Each row has a name. Each piece below is followed by the name of the row it came from, unless a question asks for something else. Each question is about the rows just above it.

<60>: [ -1   0 -22  -5  11  -5 -11  -1  11  -3 -17   6  -5 -14   1  -3  -1   0
  -2   7  -4  11 -24 -19  12  -6  -5  -4  -9  -6  -9  10  18  20  49  32
  39  53  51  42  54  72  63  54  37  68  55  60  64  78  55  59  56  65
  66  60  76  62  60  67  54]
<142>: [ 0 -3 56  2 52  5 71 65 71 64 43 51 12  9 71 58 51 61 10 -5 53 22  6  9
 45 -3 79 49  7 53 52 65 -4 66  3 68 50  9 49 74 -6  0 66 74  2 65 56 62
 55 -1 35 60 72 58 55 45 -4 -5 59 55 71]
<11>: [ 0 12  6 -3 -1 -5  2 -3  0 -6 10 -4  9  3 -4 -5  5  9  9  7  2 22 35 45
 43 51 55 71 49 55 53 51 71 56 52 61 56 68 58 66 74 55 79 66 74 61 71 64
 65 45 53 59 58 72 65 52 60 65 71 50 49]
<119>: [-16  -2   8  -2 -15   1   2  -2  12   1   2  -3  -6 -15  -3   3  -1   0
   7   5   4   5  -6   0   2   4  -2   7  -2   1 -12   0  -3  10 -10   0
 -15   4  31  -6  -1  16  10  53  35  55  59  90  61  60  60  59  51  63
  66  63  64  64  53  58  56]
<91>: [41 45 50 54 51 62 72 51 53 64 65 55 89 78 70 80 72 61 58 53 56 55 55 51
 65 17 19 61 -1 56 45 60 54  1 57 -3 68 57 52 64 68 82 63 66 76 53 50 59
 63 81 62 52 67 57 53 60 60 65 46 47 58]
<69>: [ -8  -1  -9  -6 -10 -11   1 -10   6   0  -1  -9   7  -7  -3  10  -4   0
   9   9  -9   2 -21   0 -15  -3   4  16  13  22  31  25  43  36  49  50
  71  66  52  61  61  49  60  59  77  63  65  54  58  59  62  70  53  50
  66  58  62  65  70  54  69]
<134>: [-16  -2   8  -2 -15   1   2  -2  12   1   2  -3  -6 -15  -3   3  -1   0
   7   5   4   5  -6   0   2   4  -2   7  -2   1 -12   0  -3  10 -10   0
 -15   4  31  -6  -1  54  53  68  52  59  65  76  50  66  58  66  55  48
  47  47  68  55  59  59  70]
<99>: [ 0 12  6 -3 -1 -5  2 -3  0 -6 10 -4  9  3 -4 -5  5  9  9  7  2 22 35 45
 43 51 55 71 49 55 53 51 71 56 52 61 56 68 58 66 74 55 79 66 74 61 71 64
 65 45 53 59 58 72 65 52 68 63 82 67 53]
<85>: [41 45 50 54 51 62 72 51 53 64 65 55 89 78 70 80 72 61 58 53 56 55 55 51
 65 59 53 61 78 56 45 60 54 66 57 73 68 57 52 64 68 82 63 66 76 53 50 59
 72 81 62 52 67 57 50 60 60 65 46 47 58]
After [-1 56 45 60], its row goes on with
[54  1 57 -3 68 57 52 64 68 82 63 66 76 53 50 59 63 81 62 52 67 57 53 60
 60 65 46 47 58]
Which row holds these entries in another order? [-6 -5 -5 -4 -4 -3 -3 -1  0  0  2  2  3  5  6  7  9  9  9 10 12 22 35 43
 45 45 49 49 50 51 51 52 52 53 53 55 55 55 56 56 58 58 59 60 61 61 64 65
 65 65 66 66 68 71 71 71 71 72 74 74 79]
<11>

<72>: [ -8  19  30  -1 -33]
<193>: [-72   6 -13 -15 -35]
<26>: [ 14 -59  17 -68 -61]
<62>: [ 54 -60 -32 -68 -42]
<186>: [ -5  29  12 -62 -56]
<97>: [-73  76  46 -47  14]
<44>: [-77 -71  31 -41   4]
<19>: [-65  22  62  71 -53]
<159>: [  1  19  30   0 -33]
<18>: [-73  75  46 -48   7]
<113>: [ -9  29 -74  70  40]
find: [-65  22  62  71 -53]
<19>
Go on from [-73  75  46] to the end of its row.
[-48   7]
Which row holds these entries in another order? [ 75  46 -48   7 -73]
<18>
Go on from [30  0] to the end of its row.
[-33]

<66>: [-21  26 -77 -14  29]
<127>: [  7 -23  29 -15 -10]
<35>: [-15  30  26 -16  18]
<87>: [-21  29 -14  27 -77]
<42>: [-16  27 -77  51   5]
Go on from [  7 -23  29] to the end of its row.
[-15 -10]
[ 29 -14 -21  27 -77] is which row reordered?
<87>
Go on from [-14  27] to the end of its row.
[-77]
The rest of the row after [-16  27]:
[-77  51   5]
Put [-14  27  29 -21 -77] back in order: which row is it?
<87>
Which row holds these entries in another order? [-77 -21 -14  26  29]
<66>
The rest of the row after [-23  29]:
[-15 -10]

<43>: [ 34 -23  -2  -7 -39  -7 -16  -9  -3  24 -19 -13 -47 -19   2   5  40  27
  -8   5   1 -14  10  31  21  12 -11  27 -22  92 -23]
<123>: [-12 -10  -8  50  21 -17  64 -28  18  -9  -1 -22  -3  10 -54  18  -1  28
  47   8   3  11  10 -12   2 -25  -9  26 -15 -71  23]
<155>: [ 41   1 -14 -17 -14 -53 -19  16  37  18   5 -19 -11 -31  27  -8   8  86
   2 -37  24 -13 -14 -17  30  25  11  -9  -4 -14  -2]
<130>: [ 23  15   4  -5   5 -29 -11  43  34  -8   5   5 -25  -5  29 -43 -27  54
  -9 -16  25  -5 -16 -50   9  45  -9  -6  -3  -9  -7]
<139>: [ 37  -1 -22 -19 -12 -47 -24  22  41  12   4 -15 -12 -24  26  -7   8  91
   6 -39  27 -10 -13 -20  31  24   4  -6  -6 -11   3]
<141>: [ 46  -4  34 -21  -8 -26 -21  11  29 -14  30 -20  10 -26  48 -15 -36  51
 -10   1  23   7  -2 -24   1  38 -24  -1 -14  -6 -21]
<109>: [ 64  26  23   2 -17  -3 -22  28  47  -9  10  -1 -12 -54  10 -28  -8  18
   3 -15  18  -9  11 -71  21  50  -9 -25 -12   8  -1]
<175>: [ 44   1  34 -17 -11 -22 -15   6  31 -13  30 -15  11 -21  52 -17 -31  56
  -9   3  26  10  -4 -28   0  37 -23 -11 -18  -8 -26]
<46>: [-22  31  11   6  44 -26  10  31  56  34 -15 -15 -17  -9  26 -11 -28 -17
  -8 -11   1 -21 -31 -18   3  -4  52  37 -23   0 -13]
<82>: [ 62  28  26   1 -21  -4 -19  29  45  -8  11  -1 -11 -54  10 -27  -7  16
   4 -15  19  -9  11 -73  21  47  -7 -25 -13   9  -4]
Which row holds these entries in another order? [ 52  37 -23   0 -13 -22  31  11   6  44 -26  10  31  56  34 -15 -15 -17
  -9  26 -11 -28 -17  -8 -11   1 -21 -31 -18   3  -4]
<46>
Which row holds these entries in another order? [ 23  26  11  -8  18  -9  28  64  10 -12 -15  21   3 -25   2 -22  -9 -28
  50  -9 -54  -1  10  -1 -17  47  18 -12   8 -71  -3]
<109>
Put [-26 -18  52 -17   3 -13  34  -8 -31 -11  44  26   1 -15   0 -21  11  37
 -11  31  10   6  -9 -17 -15  30 -22 -23 -28  56  -4] back in order: which row is it?
<175>
Go on from [ 56  34 -15] to the end of its row.
[-15 -17  -9  26 -11 -28 -17  -8 -11   1 -21 -31 -18   3  -4  52  37 -23
   0 -13]

